[172 129 142  74 139 161 120 125  75 129] -> j_25
[140 153  86 113 166  82 182 169 123 109] -> j_541
[165 143 158  78 135 139 113 131  77 159] -> j_908
[ 80  92 103 163 125 107 121  76 144 134] -> j_568
[112 156 166 150 155  92 150 135 123 187] -> j_346
[115  98 104 140 151 145  91  63 109 104] -> j_608
[155 132  92 113 134 176  91 116 137  74] -> j_315
[100 130 143 144  93  81 157 160 156 168] -> j_306
[103 159 131 195 160 108 116 131 161 116] -> j_947
[120 151 124 155 171 135 193 145 163 136] -> j_738
[132  92 113 133 176  91 116 116 118 166] -> j_7
then: [132  92 113 133 176  91] -> [116]
then: [132  92 113 134 176  91 116] -> [137]
then: [115  98 104 140 151] -> [145]
then: [166 150 155] -> [92]
then: [129 142  74] -> [139]
then: [172 129 142  74 139 161 120 125] -> [75]

[139  79 107 110  78 160 111 107] = j_95
[138  79  84 129 187  81 123 158] = j_752
[138  79  84 129  81 187 136 199] = j_613
then: [129  81] -> [187]
asked: [138  79  84 129  81 187 136 199] -> j_613
then: [ 84 129 187  81] -> [123]
then: [ 79  84 129  81] -> [187]
then: [138  79  84 129 187  81] -> [123]
then: [ 78 160] -> [111]
then: [187  81] -> [123]

[121 125 128 128 130 128 139 195  84 133 129 136 128 131 133 131 130  82
 127 122] = j_188
[128 131 128 129 126 129 125 133 127 130 129 121 125 129 128 130 128 132
 130 131] = j_932
[126 129 129 129 126 129 125 133 127 130 129 121 125 129 129 125 128 124
 126 124] = j_911
then: [121 125 129 128 130 128] -> [132]
asked: [121 125 128 128 130 128 139 195  84 133 129 136 128 131 133 131 130  82
 127 122] -> j_188
then: [130 129 121 125 129 129 125] -> [128]

[175 112 117 176  82 103 126 158] = j_278
[133  99 151 123 160 129 135 102] = j_105
[134 138 101 130 136 132 121 152] = j_801
[168 101 105  78 132 160 177 135] = j_570
[101 132 105 168  78 139 159 151] = j_713
[138 175 112 117 176  81  77 166] = j_207
then: [175 112 117 176  81] -> [77]
then: [134 138 101 130 136] -> [132]
then: [101 132 105 168  78] -> [139]
then: [101 132 105 168] -> [78]
asked: [175 112 117 176  82 103 126 158] -> j_278
then: [ 99 151 123 160] -> [129]

[111 115 126 125 121 106 132 124 141 124 103 138 127 110 103 128 120 117
 117 128 129 144 133 113 138 122 130 107 104 131 138 108 148 128 137] = j_768
[136 123 125 120 119 128 137 123 133 136 110 103 138 127 103 139 139 138
 107 128 128 118 116 110 138 120 133 120 104 134 128 133 144 128 131] = j_684
[ 98 128 128 127 117 128 130 127 140 121 128 139 128 107 128 134 116 128
 118 139 128 133 138 120 139 124 134 128 104 134 144  96 128 113 135] = j_299
[ 72  98 129 128 107 105 126 132 134 120  77 133 120 103  88 140 112 128
 128 169 140 112 153 133 128 133 144 128 103 145 156  80 128 128 128] = j_883
then: [139 128 107 128 134 116 128 118 139 128 133 138] -> [120]
then: [104 131 138 108 148] -> [128]
then: [ 96 128] -> [113]
then: [103 138 127 110 103] -> [128]
then: [138 127 103] -> [139]

[121  81 162 123 150 105 138 153 148 100 130 131 106 142  87 159 107 111
 187] -> j_418
[ 99  98 130 122 144  83 144 118 169 111  97  96 112  90 141 119 142  98
 125] -> j_813
[165 114 156 123 100 113 150 114 130  99 126 129 122 128 104 117 114 103
 136] -> j_935
[143  51 196 100 163  76 138 130 192 134  99 100  52  83 126 107 159 130
 170] -> j_330
[125 141 108 127 122 136 117 126 123 125 125 122 127 142 142 134 114 121
 123] -> j_996
[ 98  95 136 145 121  88 144 163 125 110 139 119 143 119 140 126 117 103
 114] -> j_904
[146 115 118 126 144  78 125  93 155 104 104 100 102 123 134 114 126  92
 148] -> j_784
[ 96 132 118 132 134 116 148 131 138 121 104 107 160 101 145 110 134 115
 122] -> j_626
[144  78 125  91 155 104 104 100 146 105 140  91  83  97 130 136 130 137
 144] -> j_704
[154  95 116 113 128 110  80 170  91  98 172  92  96 181 137 153 121 100
 136] -> j_977
[110 132 129 121 144 121 154 119 150 116 118  97 152 109 138  92 153 116
 122] -> j_699
[146 115 118 126 144  78 125  93 155 104 104 100 146 105 140  91 149 149
 147] -> j_945
then: [144  78 125  93 155 104 104 100 146 105 140  91] -> [149]
then: [159 107] -> [111]

[ 76  84 112 111] : j_802
[169  75  84  98] : j_280
[ 98 112  74  92] : j_763
[ 60 173 119  66] : j_307
then: [ 60 173] -> [119]
then: [ 84 112] -> [111]
then: [75 84] -> [98]
then: [169  75] -> [84]

[123  78  91  98 128 114 118  91  86 116  79 123 124  81  69 122]  j_99
[ 86 125 130 108  85 120 112 124 142  74 104 106  86 131 144  99]  j_925
[114 118  89  86 116  79 112 146 136  98 114  96  88 108 153  88]  j_185
[ 99 115 135 113 145 142 109 148 133 145 130 115 140  85 145  76]  j_502
[123  78  91  98 128 114 118  91  86 116  79 123 104 121 132 128]  j_783
[123  78  91  98 128 114 118  91  86 116  79 123 104 121 125 107]  j_861
asked: [123  78  91  98 128 114 118  91  86 116  79 123 104 121 125 107] -> j_861
asked: [123  78  91  98 128 114 118  91  86 116  79 123 104 121 132 128] -> j_783
then: [142 109 148 133 145 130] -> [115]

